Each row is where one point has got to under a steady rotation. How many ticks took it there?
The counts run from 0 to 131.
[135 109 173  91 109 143 144 166 143  98 140 162 105 153 143 121  95  85
 124 146 112 107 163 152 115 159 117 158 140  95 115 163 160 147 117 113
 148 115 122 169 173 185 149 127  91 146 117 100 141  97  80 156 151 146
 114 151] => 14
[101 112 184 110 120 143 142 130 147 122 122 129 154 115 145  90 102 142
 122 136  95  57 139 136 108 144 147 159 153  88 111 150 128 124 155 169
 160 105  90 179 149 154 141  96 116 148 101  85 152  71 114 131 125 114
 108 137] => 27
[131  87 153  78  88  99 130 161 112  87 127 107 100 128 150  92  86  82
 140 105 141  91 122 127 144 181 118 152 128 124 125 181 138 128 138 141
 130 113 104 154 131 170 138 141 101 157 125 131 134  85  86 161 145 146
 160 142] => 56
[129 133 164  83 131  85 127 143 146 113 109 133 128 119 136  93 112 168
 138 141 107  77 127 137 124 210 149 150 160  88 158 140 134 149 141 126
 151 159  97 147 140 138 139 113 114 162 139 103 156  89  86 154 107 147
 117 176] => 37
[127 123 153  85 106 131  96 132 131 129 139  58 151 126 136 115 107 132
 126 103 113  66 150 114 130 148 119 141 119  91 105 186 117 106 175 167
 148 118  89 167 129 131 161 133 126 141 115  86 126  83 135 131  92 147
 155 140] => 72
[135 125 148  78 114 124  97 139 140 126 129  65 145 132 125 120 111 142
 136 105 105  56 153 124 143 158 117 137 125  86 109 182 126 108 179 164
 148 129  90 168 121 131 164 137 118 142 114  86 119  99 137 126  90 159
 151 147] => 74
[112 105 151  91  92 142 117 158 132 127 151  93 131 131 169 106 101 126
 114 105 146 113 160  67 125 186 144 150 112 109 129 197 129 147 144 134
 149 106 103 150 145 161 133 149 122 155 120  94 143  75 105 133 113 155
 163 157] => 64
[177 155 148  80 104 122 102 149 119 133 147  89 132 158 112 150 123 120
 132 143 120  77 147 150 122 184 110 154 128  85 141 175 133 129 145 120
 128 159 121 143 160 143 162 137 122 152 145  90 138 111  91 172  90 169
 143 166] => 83
[171 145 147  77 104 120 116 144 121 126 139  82 130 151 112 151 120 137
 144 143 117  58 146 152 135 184 107 152 130  85 143 169 140 125 147 130
 131 150 132 146 154 151 166 145 115 154 134  90 136 108 101 156  87 173
 144 166] => 81
[163 173 146 102 102 138  92 150 125 138 146 116 144 172 116 147 128 102
 118 131 105 100 154 138 114 182 122 149 130  88 131 196 116 153 162 116
 124 157  96 136 165 139 142 116 124 141 139  82 128 127  83 171 102 164
 154 159] => 87
[ 97 115 181 117 122 149 140 133 150 126 126 135 155 119 150  90 105 142
 118 135  92  66 144 126 106 145 150 160 150  88 111 155 127 131 157 164
 160 104  90 177 153 155 138  97 116 147  98  83 151  75 112 127 126 116
 110 139] => 26
[107 124 181  98 136 141 108 130 157 139 151 125 151 122 149 103  99 125
  98 133  97 119 175 130 101 139 134 167 134  82  95 157 122 142 138 142
 168 127  78 162 177 141 145 106 120 131 125  64 132  71 101 137 118 127
 105 148] => 112
[118 115 155  99  95 143 107 132 121 138 156  54 153 121 151 112 106 126
 118 107 126  80 153  92 118 150 128 153 112 101 113 190 113 116 161 165
 146 104  95 158 143 147 149 138 133 145 120  80 138  68 121 133  95 140
 158 137] => 69
[134 106 182  92 107 148 135 163 148 109 149 159 113 148 153 118  99  87
 114 147 116 119 164 143 100 156 123 165 133  93 114 162 153 144 116 110
 149 115 116 171 177 172 145 126 102 150 124  97 152  82  87 164 151 137
 109 151] => 16
[135 158 152 117  90 157 130 139 108 124 134 132 148 163 113 142 108  75
 123 130  99  78 140 151 127 150 116 156 142 106 101 200 117 145 165 158
 123 126  94 142 176 173 134  99 107 129 111  87 114 128  75 154 131 147
 154 137] => 93
[151 135 144  76 110 120 115 143 133 119 127  79 134 143 112 140 117 149
 148 128 108  46 151 138 153 180 112 139 135  84 133 172 144 123 164 150
 140 140 121 161 133 149 167 148 108 149 118  88 126 112 116 129  86 176
 150 166] => 78
[165 142 146  76 106 119 119 145 125 125 135  83 132 149 110 147 120 141
 144 140 116  52 148 147 141 184 107 146 132  84 142 170 143 124 153 137
 135 148 129 154 148 153 168 148 112 153 127  90 135 110 105 147  86 173
 144 167] => 80
[145 172 143 118  97 156 113 144 119 135 142 128 146 172 113 144 120  91
 117 129  97  91 148 135 120 172 126 151 139  95 117 203 113 161 168 140
 123 141  89 135 168 157 130 100 116 130 122  79 119 136  79 156 118 160
 159 148] => 90
[111 124 185  96 130 143 112 132 153 139 155 126 151 124 151 107  98 123
  99 136 106 126 177 131  98 139 131 169 131  84  95 157 123 138 130 137
 168 125  85 158 183 146 147 113 122 134 129  67 133  67  99 140 122 127
 106 152] => 111
[126 118 181  72 133  92 120 142 152 109 103 131 136 112 135  83 106 158
 137 136 103  62 130 159 124 178 140 147 151  81 127 137 132 114 151 146
 161 145  89 169 131 127 154 109 113 157 126 109 147  82 114 154 119 129
 104 161] => 33
[121 102 145  98  94  96 140 146 111  85 114 112 105 128 140  86  84  84
 143 100 118  75 109 124 149 178 121 149 143 127 127 184 132 144 152 155
 121 114  91 149 125 177 125 121  98 147 117 124 129  98  76 151 142 147
 164 131] => 53
[130  89 155  67  88 107 109 173 124  99 135 108 104 131 166  94  91  97
 127 101 153 116 143 106 136 189 130 148 112 117 124 189 137 130 135 123
 142 115 101 154 131 156 139 153 111 160 131 125 135  83  99 161 141 150
 160 154] => 59
[124 112 186 101 113 154 116 162 157 122 151 158 131 146 163 104 105 100
 101 138 115 127 167 126  89 153 141 161 128  87 110 168 135 142 128 111
 156 113  92 174 170 152 140 114 116 150 123  90 153  74  98 159 147 125
 110 146] => 19
[114 118 181  85 115 150 133 146 145 135 156 138 145 128 152 121  95 118
 100 145 127 125 177 132 108 152 130 175 129  94 104 159 136 140 116 131
 168 122 111 154 198 164 151 130 111 139 125  75 132  72  90 143 132 135
 109 164] => 108
[135 155 152  99 118 124 116 129 124 107 135 126 128 147 102 133  99  64
 126 119  76  90 152 175 115 140  98 140 145  99  91 182 125 142 151 152
 142 137  80 150 163 156 148  94  99 112 129  83 114 112  81 157 133 145
 131 132] => 5
[133 147 155 114 113  86 113 124 117 118 130 106 129 125 134  90 107 107
 122 123 105  95 109 126  98 191 138 158 148 108 150 171 103 158 148 132
 125 151  68 131 147 140 117  88 128 148 157 100 154  80  60 179 111 127
 143 141] => 44
[124 114 184  74 132  97 121 138 150 109 105 126 140 108 137  82 106 153
 136 136 102  58 128 162 121 168 137 151 154  84 121 137 133 110 152 150
 158 138  89 174 133 127 157 107 114 156 122 107 148  77 117 150 121 125
 101 156] => 32
[161 122 168  94 140  90 101 151 146 105 121 143 111 138 136  94 102 132
 139 148  87  86 141 163 118 189 139 161 149  76 148 141 142 145 140 115
 138 153  96 162 131 130 139 107 113 172 138 104 162 105  82 171 118 146
 107 154] => 126
[131 146 153 114 114  89 109 125 116 115 128 106 127 126 136  84 105  99
 121 116 103  97 107 124 101 187 136 154 148 108 143 175 102 157 155 137
 124 148  60 132 142 137 115  89 126 146 154 100 147  86  63 175 117 127
 145 135] => 45
[135 141 153  90 121 121 116 143 137  96 128 145 116 153 108 126  97  69
 131 118  75  96 154 175 125 144  99 136 146  95  88 180 136 142 154 145
 145 137  82 160 154 160 149 102  90 116 119  89 106 121  86 153 143 151
 130 139] => 7
[111 121 186  89 124 147 117 137 151 138 156 127 151 124 153 113  98 120
  98 139 114 125 177 133 101 143 134 174 131  87  99 158 126 138 124 133
 169 126  94 157 190 149 148 118 120 135 130  68 136  66  96 144 124 129
 104 154] => 110
[106 125 179 101 140 138 105 126 161 135 146 125 152 121 147 101  98 129
 102 130  89 113 174 128 104 138 133 166 138  79  92 158 123 140 144 146
 168 125  73 163 169 138 144 104 120 132 121  62 129  74 105 131 116 129
 106 147] => 113
[115 116 172  66 109 144 135 171 146 114 129 169 133 147 144 126  93 109
 120 135 127 115 173 149 142 166 124 157 135  98  94 170 152 140 130 130
 164 127 113 156 181 171 152 136  91 136 108  96 107 109  95 138 157 155
 126 173] => 103
